The rows below come in pairs that one turn or mirror swaps. Which row does each named row swap with?
The rows were stretched afterwards, more along some directions than others.
Fali: [ 19   5  -6   4 -10  -8   6   7  -3   0  15   2   7  -5 -10   7  11  10
 -13 -10  -3]
Zepe: [ -4   7  -3  22   4 -17  12  -6   1 -19  13  -4  15 -10 -24   5   2  12
  -5 -25 -14]
Mepo: [ -2   8  13  19   8 -26   8  -3 -15   2   6  23   9 -18 -17 -20  20  -2
 -13 -32 -16]
Pivi: [ -4  -4  -8  16  -5  -1   0  -5   3  -7   3   0  19  -5  -2 -14  17  -7
   5 -22  -7]
tam: [ -3  10  -9   5  14 -13   8 -17  -1  -6  -8  21  12  -7  -4 -11   7 -12
   6 -30 -20]
botiv: [  3  -2 -14   1  11 -10 -12  -6  10  -5  11  22   2   1  -4  -8   7 -24
   1 -23  -9]
daku: [ -9  -1  -3  20  18 -31   8 -11  -2 -13  10   9   0  -8 -16 -10   0  -7
   5 -39 -12]
far: [ -1 -19  -1   5  -6   0  11  -4  -6  16   5   7   6  -2  -9  17  -7 -22
  20 -30   3]
rone: [ 13   2 -13   0  -8 -12 -11  -1   7  -6   8  12   3 -13  -8   2  12  -4
 -16  -9  -2]
mefod: [  4   5   2   8   7 -20  12  -7  -6  15  13  -4  12  -8 -20   7 -11  11
   9 -42 -19]
finu: [-15  -5   2  13  -6  -7   7  -7 -12 -10   2  18   9 -10  -2  -9  19 -14
  -8 -14   0]
san: [ 18  15 -10  -4  13 -23  -4 -11   6   0   9   9  10   0 -12 -12   4   2
  -1 -26 -19]
lono: [ -6 -11  -7   6  -6   2  -5  -7   1   9   1   4   9  -9 -11  15 -12 -11
  11 -29   3]
sesek: [-14 -12  -6   6  -5  -4   6  -8  -1   7  14  -6   8  -7 -10   4 -11  -3
  15 -31  -3]
tobuf: [ 15  -4 -15  -4   6  -2   4 -11  -6  11  -3  18   6   2   1 -16  13 -16
   5 -10  -4]
gukal: [ 16 -16  -6  14 -13 -23  16   2 -11   4  -3  -1  13  -2 -16  10  18  -5
   1 -14 -13]
Fuv: [ -8  -5  -1  11  -7 -20  20 -14  -1   0  19   0  15  -9 -27  -2   7  -8
   9 -51 -18]
dud: [-16 -12  -2  16   2 -29   2  -5 -16  -1   7   6  10  -6  -9   4   0 -23
  17 -36 -18]
bal: [ 11  -3 -13  12   8 -13   0  -6  -5 -11   6  -2  17  -1  -4 -13  21 -13
   3 -17 -16]
pizaf: [  4   8 -11  -6  -2 -18  10 -18  -2  -8   3  15   1  -9  -5  -9   5 -12
   3 -29   4]
kora: [ -5   2  -6   6 -18 -17   7  -6  -1 -11  18  -6  13 -12 -11  -9  20  -4
 -10 -26 -13]
Lor: [  0  -7  -7   1   0 -14   3 -18 -18   6   6  -1  10   0  -4 -24  14 -11
   4 -17 -15]
Ber: [ 19   7  -9  -1 -10 -17   0   8  -7   5   7  -4  15  -2  -6  18   9   5
  -7  -3  -7]
fuz: [  4   4  -7  11  -2 -22   5   0   5 -14   0   4  12 -11 -23  13  -3  12
  -1 -26  -7]
Devop: [ 24   1 -20  -1   4 -18   5   1 -13   7  12  -5   9   3 -12   3   5 -11
  13 -23 -11]
felez: [-16 -13   4  26  -3  -5  13   0  -7  -1   7   2   6 -20 -14   6  11 -13
   2 -26  -6]
mudob: [  9 -13  -1  13   9 -13   5  -5 -14   1   8   5   6   0 -10 -11  -2   9
   3 -18  -3]
Deze: [-23  -5   8  19 -11 -14   9  -2  -7 -11   3  18   7 -14  -3   3  14 -10
  -7 -20  -8]
Siker: [-24   9  12   4  -3 -27   6 -16  -8   8  13  20   7 -17  -8  -3   1  -9
   0 -41 -11]
gat: [ -2 -11 -16   3  -3 -15  16  -8  -9   7   7 -22  11   4 -18   3   2  -2
  20 -24 -13]
Sim: [ -8   2  -6  -9  -7  -8  13 -11  -7  -1   5  14   5  -6  -1 -16  11  -8
   3 -21   5]
biti: [ -6  15   6  -4 -17 -30  11 -11  -5   1   6  21  10 -14 -12  -1  16  -3
 -14 -22  -8]
detun: [-18  -4   7  15   5 -12  20 -15  -8   3   1   2  15 -10 -14   2  -4 -10
  20 -42 -15]
poti: [ 14   8 -21  10  18  -6   9  -9   4 -11   2   3  11   0 -14   8  -3   3
  10 -22  -9]
Bibin: [-18  -6  -7  17   8 -27   7 -15  -4  -9   6  -3  13  -8 -24   5  -5 -17
  17 -45 -17]
vasel: [ 22 -11  -4  11  -8 -15  11   9  -6  23   0  -4  16   2 -12   5  15   2
  11 -18  -6]
vit: [ 13  -2 -14  -6  -8 -30   5 -17   6  -6  -3  26  12   0 -16  -3  16 -16
  -1 -29 -15]
Fas: [  7   4 -12  14   9 -25   1  -2   2  -6   5   2  17  -4 -14  -2  19  -6
 -12 -17 -22]
Nur: [ -4 -12 -11  14   8 -15  10 -11  -5  -9  15  -4   2  -5 -22  -6   6  -4
  12 -38 -14]
Mateg: [  1   6   1  -2 -27 -27  24  -2   1  10  11  -8  17 -17 -18  20  12   4
  -3 -31  -8]
guvi: [ -1  -1  -6  17  -6 -22   7  -4 -14  -5  28 -11  14 -16 -13  -6  13  -1
  -8 -29 -15]
lifu: [  4  -7  -4   5 -21 -11  20  -3  -8  13   4 -18  21 -10 -16  29   0   1
   7 -24  -2]
baga: [  6 -14   0   7 -15 -22  15   2 -13  16  10 -18  17  -4 -14  18   3  -4
  16 -29  -7]
vusa: [ 13  -4  -7   4  -9 -17   5   9  -3   4  14  -4   7  -1 -18  16   3  11
  -5 -13   2]
giv: [-19  -3   8  28  -1 -12  11   4 -16  -3  12  -9  17 -13  -9  10   8  -4
   2 -22 -16]
rugub: [  8  -4 -12  15  22 -13  -1   5   0  15  -1  17   5  -1 -17  -2  12 -19
   6 -25 -15]
rufa: [ 17   6 -14  -2   8 -33   2 -10  -6   8   6   7   9  -1 -21  -3   8 -14
   5 -31 -15]
Luma: [  8   2  -6  24   7 -17   5 -10   1 -22   3   3  19 -11 -12  -9  19   1
 -13 -18 -22]
rogi: [ -7  -8  -5  -2  -4 -18   3 -21 -11  -5   4  21  -1  -8  -6 -18  17 -19
   2 -31  -8]
zurog: [  9  -8 -21   1 -19 -25  16  -3  -7  -3  -5   1  13  -6  -9  22  14 -12
   6 -13  -4]

vit swaps with Fuv
Ber swaps with giv
Fali swaps with Deze

The rows below come in pairs that one turn or mirror swaps. Which row does each named row swap with?
The rows were stretched afterwards, more along some directions than others.
poziz: [  9  -9  -6  18  -9 -22  -7  -4  -3   3  -8  10 -17   7 -10 -15  15]
koso: [  0  10 -26   7 -12 -11   2  22   7  -5   5   8  -5  -4  -7 -13  16]
Fosi: [  7  -7  -1   8 -14  -9   5  -5  -4 -17 -19 -13 -10  -9  -8   5  11]
feli: [ -9   1 -37  -1 -32  12  12  -6 -11 -17  16  -4  12 -12 -10 -10   5]
ragiv: [  2   3 -12   0 -40   1  10  -7 -10 -22   3  -2 -20   3 -17  -4  15]
korif: [ 12  -8 -11   0 -18  -9   5 -12   3 -12 -14   2  -4  19 -20  -4  10]
kezo: [ -7  -1 -13   3  -9  -6   4  -3  -6   9   0   0   6  12   5   2   1]
kub: [  2  11  -6  -3  -6   3   5  -8 -11   8   4   2   2   4  -3  -4   5]
lomep: [ -5   2 -32  -1 -30  15   8  -7 -11 -18  17  -4   8 -11  -5  -8   5]
ruvus: [  9  -4  -8  15 -21 -19  -7  -8 -10   1  -5  11 -18   5  -1 -14  17]
beme: [  8  -6   0  18 -14  -8  -2  -6  -5 -11 -11  -4  -7  -5   1   1  11]
Ror: [  8  -8 -17   0 -22 -10   8 -10   2 -13 -14  -5  -4  11 -20  -1   9]
bedap: [  6  -2  -1   9 -21  -4   9  -3  -7 -20 -13 -12  -6 -11  -5  -1  12]
nena: [ -2  12 -13  -3  -7  -1   7  -5 -15  10   3  -1  -3  -2  -3   0   6]
Mune: [  6  -5 -12  16 -17 -19   1  -7 -10  -4 -14   7 -13   0 -12 -11  18]
mirab: [ -8   2 -32   1 -32  16   8  -3 -10 -17  19  -6   8 -13  -8 -10   6]
vir: [ -2  10 -31   6 -10 -10   1  21   9  -3   5   8  -1  -8  -5 -10  13]
gidel: [  2  10  -8  -3  -9  -1   7  -6 -12  10   0   4  -3   3   0   1   7]
ziv: [ -8   3 -38   1 -32  13  11  -1 -10 -20  14  -4  13 -16  -5 -10   6]
gev: [  7  -7 -10  12 -13 -22  -1  -2  -6  -5 -14   4 -13  -4  -7 -14  16]
Rud: [ -7   3 -34   0 -32  13  10  -4 -10 -18  18  -8  11 -14  -6 -12   5]
nezo: [ -7   1 -20  10 -17  -1   7  12  -3  -7  -3  -2 -14  -6 -15  -4  14]
sedo: [  8  -8  -2  10 -17  -5   1  -3  -3 -18 -16 -12 -12  -9  -4   0  13]
tegak: [ -1   8 -32   8  -8 -10  -5  21   8  -3   7  11  -3  -7  -3 -12  14]
fizi: [ -4   1 -14  11 -12  -1   4  13   1  -7  -2   0 -15   0 -14  -3  14]
pivo: [  3  -2 -12 -11 -16 -14  -2  -5   4  -7 -11  -2 -13   2  -6   1  -1]
rasi: [ -2   7 -35   5 -22  -9   3  20   6  -9   6   7  -4  -8  -9 -15  16]
vagub: [ -1   5 -34   7 -11 -10  -1  18   9  -4   6   5  -2  -7  -8 -17  13]
vad: [  8  -7  -7  14 -14 -23  -4  -1  -5   0 -10   4 -18   0 -10 -15  17]
pab: [  8  -3   3  13 -13  -5   2  -7  -6 -16 -15  -8 -11  -7  -7   4  14]
nadi: [  5  -4 -11  17 -17 -21  -1  -7 -11   6  -9  10 -11   4  -4  -9  15]
sovab: [ 11  -9 -17   2 -20 -11   6 -14  -2 -10 -14  -6  -8  13 -18  -3  11]
tutel: [ 12  -8 -11   0 -20 -11   7 -11   0  -8 -15   5  -8  18 -15   1  11]
konid: [  5  -5 -11  16 -14 -20  -3  -7  -8   0 -10   8 -12   0  -6 -15  14]
luki: [ -1  12 -29   8 -16 -11   2  21   5  -3   7   7  -4  -7  -3 -14  17]
Zemiz: [ -7  -1 -33   1 -33  15  10  -5 -10 -20  15  -6   6 -13 -12 -11   5]
Lapu: [ -6  -5 -34   0 -33  15   8  -8  -9 -21  14 -10   6 -13 -14 -12   5]
Tevuz: [ -1   9 -36   7 -12 -11   0  21   7  -3   3  11  -2  -8  -4 -13  15]
Poz: [  2  10 -12  -1 -11  -2   6  -9 -15   8   2  -5  -3  -1  -2  -4   7]
Bes: [  0   3 -15  -1 -39   2  11  -5 -10 -23   3  -1 -18  -1 -17  -7  13]
Vero: [  6  -8  -2  13 -25  -4   7  -8  -9 -18 -11 -13  -6  -7  -6  -1  12]
zag: [ -3  10 -15  -1 -12   0   8  -8 -15  10   6  -2   3  -1  -3  -4   6]
vipa: [  8  -8 -18   1 -20 -11   8 -10   0 -11 -16  -2  -6  13 -19   2  10]
did: [  8  -5   3  11 -11  -7   1  -6  -1 -18 -16 -10  -9  -6  -5   1  12]

kezo swaps with pivo
fizi swaps with Bes
pab swaps with Mune

